One hidden turn or mirror swaps the rows below in pairs. Which row is each named row swapped with?
lasos: 8  -3  13  -3  5  1  24  -6  5  11  -6  16  -13  0  0  0  -21  6  -5
duvu: -4  -1  14  0  12  -2  6  -5  -2  -5  -6  -2  -18  -5  4  8  -18  -8  12
Kugod: 6  8  3  -7  -5  5  13  2  1  20  6  -5  2  0  17  -4  -5  11  0
vope: -2  1  14  -7  2  -2  18  -9  -12  5  7  -8  -17  13  18  -4  -21  8  -13
madu: -6  -9  -6  -5  2  -14  9  -1  -5  -4  -10  12  -1  11  14  -2  -4  -7  -13
redod: 7  24  -1  9  1  -13  9  -4  -8  -1  -2  4  8  2  1  4  -20  11  -11
saf: 9  6  3  10  -3  -9  5  -7  0  1  11  3  10  -8  -5  -14  -15  -11  -6
Tidub: -3  8  20  -5  8  -10  1  -7  1  3  2  9  -18  10  5  14  -22  13  -13
zar: 7  10  7  -7  -2  -20  15  -1  4  5  -11  4  -12  4  17  8  -9  1  9
Gul: -6  6  27  -1  6  0  8  -4  6  -1  -6  11  -6  1  5  -5  -31  12  -8
bap: -8  7  18  -3  0  -7  19  -23  -12  -1  -4  5  -2  8  4  -4  -8  -5  8
giguz: 3  4  13  9  9  -16  -9  -3  -7  -10  8  -1  -6  -3  10  -13  -13  14  -14
ditor: -16  5  -3  3  -3  -24  3  4  -2  10  1  11  3  3  11  -6  -21  -5  -5
nore: 0  -7  -6  13  8  -5  7  -7  -3  -5  2  -12  -4  -1  3  11  -7  -6  0
rof: 5  4  4  -4  -7  -12  13  7  -16  -15  -2  8  -12  9  12  6  -22  7  -3
vapim: 7  6  -8  8  6  -1  15  -7  2  -7  4  3  -16  8  10  7  -14  -10  -8
pez: -1  9  5  0  7  -2  21  -10  -15  -14  5  2  -13  -7  1  -7  -23  9  -1
luda: 1  -1  22  12  19  -3  8  -17  -4  -6  -3  8  -3  11  3  -2  -14  0  -11
Bepe: 2  -4  5  -7  11  -14  14  -10  5  14  -2  -9  -11  9  3  5  -8  6  10
zives: -5  7  10  4  -1  12  11  -1  -9  -9  1  -1  -6  -1  2  -4  -15  -16  -12
seno: 0  7  4  -15  12  -14  8  -17  -10  7  9  7  -8  -7  20  -12  -10  -4  -6
dodut: 6  -7  12  -3  5  1  3  -10  -4  -9  -4  7  17  -4  7  3  -12  17  -5
regu: 6  -9  11  2  4  -9  3  -9  -4  -6  -7  6  18  -2  9  3  -9  17  0
fel: -8  -1  9  -2  -7  3  15  -16  -18  14  2  5  3  8  18  -6  -11  13  -4
beri: -2  18  1  0  -6  -11  -3  -6  -8  -3  10  -9  -7  -2  11  4  -16  -7  -19
gavas: 2  15  13  10  6  -12  10  7  -5  6  0  23  -6  11  1  -4  -20  9  -6
kiteg: -15  3  15  -13  -1  -11  -5  -13  0  -5  1  8  7  -9  6  -3  -7  -8  -2
Kevu: -8  8  17  -7  3  15  8  0  8  6  1  -4  -8  2  -4  3  -14  4  -14
fofav: 2  2  4  -9  -3  6  10  -2  0  20  3  -7  -1  -4  19  -6  -3  7  3
Tirar: -8  5  9  2  -3  -12  12  9  7  -2  13  0  -6  10  0  -17  -17  11  -9
zud: -15  -5  4  2  12  -4  9  -1  -3  16  -3  14  -12  1  5  10  -8  12  -5
nepu: 8  -9  17  -5  11  -21  6  -5  9  -9  1  -1  -5  10  15  -3  -8  -2  -7
givor: 1  7  10  -4  17  -7  -4  -7  -10  6  5  7  -11  6  5  -3  1  -3  12
lepe: 5  -10  7  -1  1  -6  1  -8  -2  -5  -6  9  18  -3  8  3  -7  16  -7
nevo: -10  8  16  -10  -5  -1  -7  7  -9  -3  16  7  -10  -1  4  -9  -14  3  0
saro: -10  -7  -8  -4  6  -19  0  -13  0  1  -4  -1  5  -12  2  -7  -6  4  -8
Lufo: 8  5  4  -8  -1  6  10  -3  -2  19  6  -6  -2  1  14  -1  -2  8  7
Dis: -4  1  -4  16  4  -10  3  -4  -9  -1  5  -11  5  1  4  9  -3  -8  0
bek: -2  15  2  -2  2  -11  1  -15  -18  5  10  0  -6  6  15  -7  -27  -1  -16
Tob: 4  22  5  6  -6  -5  9  -1  -4  -1  1  -8  -1  -3  14  -11  -28  -5  -5
funef: 4  0  19  2  10  -4  -5  0  7  -8  -3  -1  -20  9  9  1  -20  7  -16
Luto: 1  15  0  9  7  -5  11  -1  -2  14  3  2  -10  1  18  -15  -9  -6  -16
kad: -15  -5  -2  3  10  -10  6  -5  0  21  6  13  -6  2  3  3  -11  12  -4
Pir: -10  6  4  4  12  -5  -2  -10  5  4  16  22  -5  7  0  -2  -15  1  -10
tigav: -4  7  7  5  -4  -13  7  3  9  -2  -11  9  -9  -4  9  -17  4  3  -5
zude: 7  3  4  -4  -8  4  12  -2  2  17  -3  -6  -3  4  19  -6  -1  8  8
bofi: 9  -2  12  15  -2  -2  -2  0  0  -6  -5  -4  -4  -1  13  -7  2  16  -1
Pufa: 4  9  4  -17  -6  -3  -1  4  0  2  6  -5  -10  -11  9  2  -16  -6  -16
Vupet: 2  -7  10  1  0  -4  0  -16  -7  -4  -8  11  16  -3  8  -4  -8  15  0
Fedu: 11  7  18  -12  3  -17  1  -6  -4  1  4  10  0  8  1  15  -27  9  -6

fel pairs with -> bofi
kad pairs with -> nore
funef pairs with -> bek
Luto pairs with -> luda
Tob pairs with -> Gul
giguz pairs with -> vope

